In the rows, 128 means zero.
One turn moves each row of this set onto another row. After a few examples, where does it send each row asked below?
bedub: [106 120 110  79 135 132 123 108 145 130  96 133  78 121 150 119 134 122
 122  98  94 150 115 101 154  96 144 142 111 170  97 108 130 123  98 158
 117 124 161 138 127 161 161 120]
kases: [111 135  83 137 160  93 108 112 150 127  66 109 147 118 159 133 145 121
  97 140 122 161 104  91 112 157 136 129 118 145  94 125 115 122 106 124
 115 120 144 106 137 163 167 134]
nefek: [110 150  94 123 145 169 154 112 127 177 103 113 131 117 145 137 135 130
 116 156 114 140  99 127 135 144 145 149 126 151  64 106 114 115 105 163
 113 123 139 126 155 172 152 130]
bul: [144 140 113 130 143 114 141  77 135 117 102 117 109 110 149 130 151 148
 110 137 119 173 124  98 129  92 112 111 109 145 124 124 131 137  82 116
 102 124 152 144 177 154 170 138]
Vifat: [ 95 169 107  76 124  92 127  75 161 130 122 134 123 106 150 127 144 122
 127 125  88 161 121 100 128 149 148 136 116 128 109 135 126 133 114 123
 111 131 137 150 160 166 150 157]
pasal: [106 126 100 118 124 108 127 119 146 157 103  85  75 165 163 127 145 117
 114 135 108 149 135  94 113 120 138 123 119 155 134 126 105 102 100 139
 102 110 182 114 176 144 157 141]
vozip: [118 136  88 102 143 104 143  90 177 185 115 130 128 120 147 176 129  94
 111 161 108 138 126 122 126 120 144 121 127 148  94 113 115 163  91 149
 107 113 150 125 156 135 157 134]
Bola: [ 91 144  88 120 152 145 132 104 123 183 120 117 123 114 141 135 126 106
 121 147 117 162 107 114 133 142 165 147 118 148  67 112 109 119 103 159
  92 126 136 108 144 154 130 127]
vig: [120 131 118  67 157 130 131 112 140 116  98 131  71 120 122 138 135 130
 134 125  97 138 133 104 156  95 137 148 114 177 108 122 103 129  87 139
 105 143 155 123 142 150 150 136]
zefe: [109 161  99  82 133 111 133  88 179 145  92 122 115 108 146 118 156 126
 122 119 100 136 140  92 130 156 135 144 111 157  94 159 133 133 114 159
 128 109 142 149 171 160 164 151]
sepiv: [128 127 100 128 129 119 101 113 195 128 117 118  99 145 148 119 131 118
 131 134  99 126  94 123 139 123 151 105 126 152  82 149 132 114 101 152
 106  98 142 148 134 150 138 142]
gitup: [117 149 103 136 157 149 147 105 129 146 108 103 115  77 144 137 126 128
 125 169 113 133 121 131 143 153 153 170 119 154  83 124  93 126 103 165
 100 115 143 113 159 151 155 126]
nonu: [139 132 110 105 146 128 130  99 134 126 118 108 124 155 145 150 152 153
 121 131 123 175 126 113 120  91 112 117 114 154 115 120 134 117  73 123
 100 116 161 148 175 153 158 149]
tuti: [115 130 111 122 123  98 128 122 144 131  65 115 133 105 164 162 173 118
 103 156 107 149 100  93 142 157 137 129 122 154  93 122 112  88 101 141
 129 117 140 128 131 143 156 119]
rezi: [145 129  98 124 148 102 103 106 133 108 103 120 157 133 140 159 135 122
 113 135 118 153  94 100 128 174 141 144 118 155 106 132 119 105  93 143
 129 124 147 125 138 146 138 146]
kazo: [124 141  97 114 127 116 115 116 154 143 111  90 124 107 139 127 113 145
 124 138  91 127 130 117 144 112 152 130 139 163 137 122 103 128 102 169
  92 122 155  94 182 113 153 101]
bepam: [114 154  95  66 141 108 121  89 168 145  94 113 119 127 158 143 149 146
 146 142 105 144 152 105 133 145 139 163 129 178  89 143 121 121  94 118
 112 103 135 143 177 172 154 139]
todon: [116 123 114  90 124 124 129 123 135 145 112  90 100 173 158 151 160 133
 122 141 111 165 127 112 119 102 124 119 120 154 118 118 115  96  84 133
 101 110 174 136 175 146 150 150]
zunoz: [136 129 102 100 129 155 121 100 132 147 112  99 169 138 140 131 123 142
 115 137 103 145 110  91 137  79 149 108 115 156  98 115 119 140 111 154
 112 126 142 126 174 147 145 131]
zisu: [115 125 102  84 137 120 121 102 127 113 106 121  68 121 154 107 126 120
 117 122 101 149 102  99 132  91 143 150 115 141 106 106 112 140 115 134
 113 132 161 124 125 179 161 135]
vik: [114 140  88 102 143 138 134 113 151 126 107 133  71 134 140 129 129 152
 123 106 108 124 122 108 127  98 135 148 110 170 110 115 128 109  98 155
 126 132 168 132 126 169 180 115]
biga: [119 169  91  89 129  88 138  78 152 134 132 122 112 126 160 146 158 147
 138 148 113 140 123 101 117 132 138 166 136 142 104 142 119 129 112 111
 131 112 131 155 155 175 154 139]
gabu: [144 133  76 112 129 114 140  95 152 144 119 115 121 103 181 181 106 115
 109 177 105 127 147 133 134 125 143 145 116 153 102 116 108 119 102 131
 127  96 167 121 166 154 155 105]
Zus: [106 147  88 130 172  94 118 124 156 128  69 112 142 130 141 151 149 126
 107 154 119 149 115  97 106 157 135 129 122 153 105 127  99 113 100 116
 105 134 139  97 144 154 168 141]
tul: [119 149  98 126 152 136 136 114 123 155 136 110 114 103 147 130 123 102
 124 168 118 142  99 115 132 141 157 174 126 143  90 120 104 115 117 162
  89 108 128 105 143 148 138 124]
kulur: [147 135 123 138 122 106 140  77 140 122  99 118  86  98 153 119 143 122
 109 132 103 156 123  83 150 117 129 118 109 154 144 130 125 125  92 135
 108 119 157 138 180 136 160 130]
belin: [128 132  84 140 162  91 111 106 164 105 110 114  86 123 153 121 130 134
 130 148 100 143 117 141 137 112 155 119 136 146  87 159  99 136 102 102
 125 117 140 129 158 150 136 130]
kotu: [111 144  76 134 141 123 119 118 185 137 108 128  93 151 144 124 141 130
 118 143 106 131 109 113 119 103 147  83 112 143  74 154 125 100 110 125
 117 122 138 133 139 162 142 133]
Suko: [119 172  75  85 121 103 136 102 155 132 119 118  95 119 158 127 154 135
 117 140 112 131 140  91 111 147 132 153 109 139 105 164 126  92 131 142
 140 109 144 134 164 169 152 132]
dife: [143 146  81 103 124 123 156  93 159 170 123 130 124 122 140 172 129 104
  93 164 111 124 113 122 119 129 128 114 118 126  96 122 120 147 109 164
 136 122 163 130 158 149 150 143]
riv: [137 124  96  93 155 128 125  94 129 112 112 120  68 133 130 127 124 141
 133 122 117 129 120 101 133 100 140 165 117 167 105 127 104 147  96 142
 127 134 167 128 133 171 157 140]
lim: [130 144  97 131 144 105 111 119 150 119 101 128 151 136 141 167 134 128
 116 135 110 139 104 102 126 176 143 139 117 166 119 125 121  77  92 143
 121 128 146 121 136 139 152 131]
vuvur: [116 139  89 114 127 113 121 115 149 159 120  74 118 131 136 140 133 147
 129 155 116 120 128  97 126  91 146 129 143 150 115 128  91 139 106 164
  91 120 161  92 161 128 138 113]
Niri: [115 119 108 126 120 100 104 101 173 115 104 106  82 112 159 123 137 123
 133 154  88 141  99 139 148 125 160 107 134 136  81 144 104 131  98 129
 111 110 151 144 141 149 135 141]
gumi: [121 171  96 125 165 155 162 126 118 148 126 128 140 109 146 135 130 123
 107 150 108 148 103 130 141 128 135 155 126 139  85 110 119 100 120 149
 110 124 126 120 159 160 144 118]
gona: [153 136  99 120 160 124 118 119 168 102 102 128 103 138 140 129 124 136
 131 148  87 130 118 143 153 120 146 115 128 171  93 157 111 108  97 111
 130 119 128 140 176 149 137 137]
Leb: [146 151  76  91 142 127 143 109 153 147 115 131 139 115 150 152 105  90
  78 150 100 141 129 123 130 128 122 107 105 124 100 122 129 128 123 148
 122 120 163 111 176 155 139 138]
lepe: [ 99 163  96 132 177 143 152 109 123 144 113 124 133  80 140 139 125 126
 115 142 106 159 131 133 150 138 151 150 113 148  80 122 102 115 103 147
 101 134 138 110 164 146 140 116]
feli: [131 131 106 141 125 103 126  94 149 142 107 105  75 134 155 113 128 110
 113 119 103 143 131  82 134 134 143 127 113 164 151 135 118 111  99 149
 107 112 174 120 179 133 156 132]
muz: [135 137  85 126 134 138 139 101 127 142 103 108 150 110 152 122 133 156
 103 135 104 146 118  99 132  73 149 113 116 154 107 124 117 139 119 148
 138 127 137 123 182 140 165 100]
Pok: [137 137  72  98 152 123 141 106 156 152  92 119 132  99 168 163 112 101
  89 153 105 143 162 122 146 120 130 121 104 154  83 129 117 128 108 139
 126 102 168 110 181 152 143 111]
rura: [119 131 104  95 107 137 122 104 130 153 126  81 140 139 138 147 133 142
 125 161 109 134 109  91 130  83 151 111 127 136 102 114  96 132 112 155
  97 131 160 112 156 145 127 135]
kogis: [123 140  98 113 129 137 129 120 169 119  87 130  93 133 142 136 140 136
 121 161  83 134 113 131 144 113 147  79 111 152  79 146 109  89 103 110
 126 136 135 140 164 160 139 140]
nazuk: [107 151 101  81 147 129 139 124 144 112 104 134  64 123 135 128 131 139
 121 132  96 133 123 109 128  88 130 140 111 152 122 109 108 107 106 127
 101 149 155 113 134 168 173 126]
gele: [125 128 118 108 137  95 130 120 133 124  71 110 133 112 146 170 176 118
 111 170 113 150 102  97 139 155 134 134 126 151  92 132  93 107  96 133
 129 127 138 123 139 139 144 143]
zuka: [ 98 165  86  56 123 105 113  99 152 128 109 120 108 118 160 134 133 129
 129 142  92 159 150 105 124 153 146 140 107 148 104 141 120  86 114 113
 105 123 143 122 176 171 139 138]
dapi: [128 139  87 102 138 101 128  94 168 154 135 128 132 115 169 173  99  95
 116 171  97 140 128 133 123 123 152 139 125 144 117 100 113 137 100 126
  93 103 150 116 158 143 159 121]
sez: [126 141  94 121 112 122 133 107 128 132 107 106 126  87 153 126 122 154
 108 142  85 142 120 119 144  98 155 117 124 147 131 115 107 120 114 154
 125 135 147 110 185 122 161  91]

gumi goes to nefek
bul goes to nonu
Now these:
zisu goes to riv
dapi goes to gabu
vuvur goes to kazo
tuti goes to kases
kogis goes to kotu
biga goes to bepam

One turn moves each row of this set onto another row. After a few examples, where does it send each row asked below?
mik: [115 120  86  90 135 139 161 143 138 117 128 124 139 151 107 128 141 156
 108 125 105 137 135]
rufu: [ 99 144 131 111 112 102 132 102 144 147 139 124 125 154 112 142 172 149
 103 148 113 127 119]
mek: [107 130 113 119 138 134 125 139 111 138 122 133 128 162 130 116  98 138
  86  89 120 130 136]
Pag: [136 120 128 126 130 138 104 130  88 136 122 116 155 146 119 108 121 133
  98 124 121  99 124]
posob: [149 133 121 130 120 141  91 119 148 158 124 155 134 144 129  93 134 130
  96 140 105 120 130]
Bonat: [125 136 124 135 106 111 107 124 141 140 112 131 115 146 168 132 167 108
  87 134 107 135 124]
Gofiz: [107 142 130 130 105 104 127 120 118 157 135 132 102 157 127 105 130 122
  89 144 143 124 147]
muv: [115 131 115 104 139 134 147 104 142 120 110  99 149 126 121 150 142 140
 101 135 120 142 180]
visu: [125 140 112 100 104 120 134 107 159 116 135 150 123 138 135 128 142 137
  96 163 115 156 159]
Pegu: [111 139 134 113 118 104 136 114 145 141 129 126 119 156 119 144 176 158
  97 148 104 114 112]
duta: [137 126 128 141 119 138 110 129  90 126 126 120 152 157 129 104 127 137
  93 120 122  98 134]
bopon: [ 99 105 135 123 116 136 119 120 154 119 148 131 123 121 120 162 144 146
 111 149 104 138 149]
piva: [109 122  99 114 148 134 134 141 119 140 127 133 137 145 134 114 102 137
  82  93 119 118 155]
tefem: [124 125 124 112 142 125 140 110 137 116 104  85 144 121 121 149 136 139
 104 143 110 143 170]
zaguf: [102 121 111 128 144 129 134 141 127 137 118 129 136 152 141 118  91 137
  91  95 120 125 149]
komo: [117 139 107 147 125 126 130 145 119 168 107 147 122 145 124 113 131 102
 112 139 144 112 130]
Ruvum: [ 98 136 141 125 111 110 141 107 147 139 136 132 121 159 127 134 168 156
 104 150 104 111 117]
nadut: [143 143 109 122 126 128  93 116 136 167 128 150 132 139 125  92 138 119
  93 138 106 123 124]
givif: [104 101 133 125 121 125 130 135 153 129 144 130 126 113 116 160 144 150
 118 149 104 145 137]
liput: [120 144 102 140 156 139 159 134 129 117  91 149 153 135 135 128 120 141
 117 119 121 122 135]
Gor: [124 143 116 108 155 131 133 111 138 106 101  99 144 121 117 136 130 135
 104 139 115 138 176]
revon: [142 128 127 132 122 136  99 117 141 167 116 145 140 136 135  87 127 119
 104 145 105 125 126]
Lanuv: [118 136  94 101 113 124 154 131 134  90 119 133 141 146 143 156 159 134
 103 141 112 142 142]
dur: [116 140 119 140 104 102 113 120 131 148 123 132 122 140 158 127 168 104
  98 137 111 139 115]
boz: [104 107 133 130 126 129 137 138 147 112 146 122 133 104 116 146 141 144
 119 152 111 140 152]
Saze: [118 132  99 131 152 145 168 132 132 123 102 144 165 128 132 141 130 144
 112 123 125 111 152]
kenu: [123 104  88 117 133 153 134 163 113 127 119 111 142 132 111 128 133 118
 116 121 117 138 142]
zaku: [121 133  98 120 164 143 154 127 144 121  90 142 154 129 129 151 124 144
 108 125 117 112 135]
gove: [135 133  95 120 143 140 136 136 116 159  97 102 133 145 106  95 135 115
 106 131 128 121 145]
ludom: [121 137 106 134 157 137 160 129 141 126  90 138 165 132 125 142 119 143
 120 133 119 112 142]
tes: [105 109 110 122 149 128 142 143 117 134 116 122 133 142 143 116 100 142
  88  94 118 125 133]
vud: [111 144 131 132 108 108 105 115 138 147 109 130 123 154 164 132 157 101
  93 138 110 124 125]
dakim: [118 137 129 134 102 109 133 129 148 145 114 126 122 142 164 137 173 106
  89 143 112 130 120]
Kupi: [ 96 139 136 105 121 105 142 123 155 137 141 121 121 150 110 147 164 153
  96 149 112 109 126]
bodir: [125 142 133 130  90 118 122 113 120 123 143 153 127 141 123 130 148 131
 104 173 137 122 144]
Zodod: [148 138 124 116 112 142  97 116 153 169 120 144 133 144 127 107 141 116
  89 145 107 130 128]
Bez: [ 99 107 129 129 112 130 138 121 150 128 144 131 138 115 119 158 152 143
 124 150 116 152 146]
mapa: [129 122 120 115 142 138 145 100 142 104 105  95 140 118 130 144 147 144
 100 144 106 139 167]
nar: [146 122 132 140 107 148 113 129  89 137 130 126 148 150 125 103 136 133
  96 126 118 116 122]
kevus: [142 126 112 138 124 136 115 134  84 132 132 127 151 139 132  98 135 127
  92 121 119 102 132]

Gofiz goes to kenu
Zodod goes to liput
Now these:
Bonat goes to zaguf
zaku goes to Ruvum
piva goes to Bez

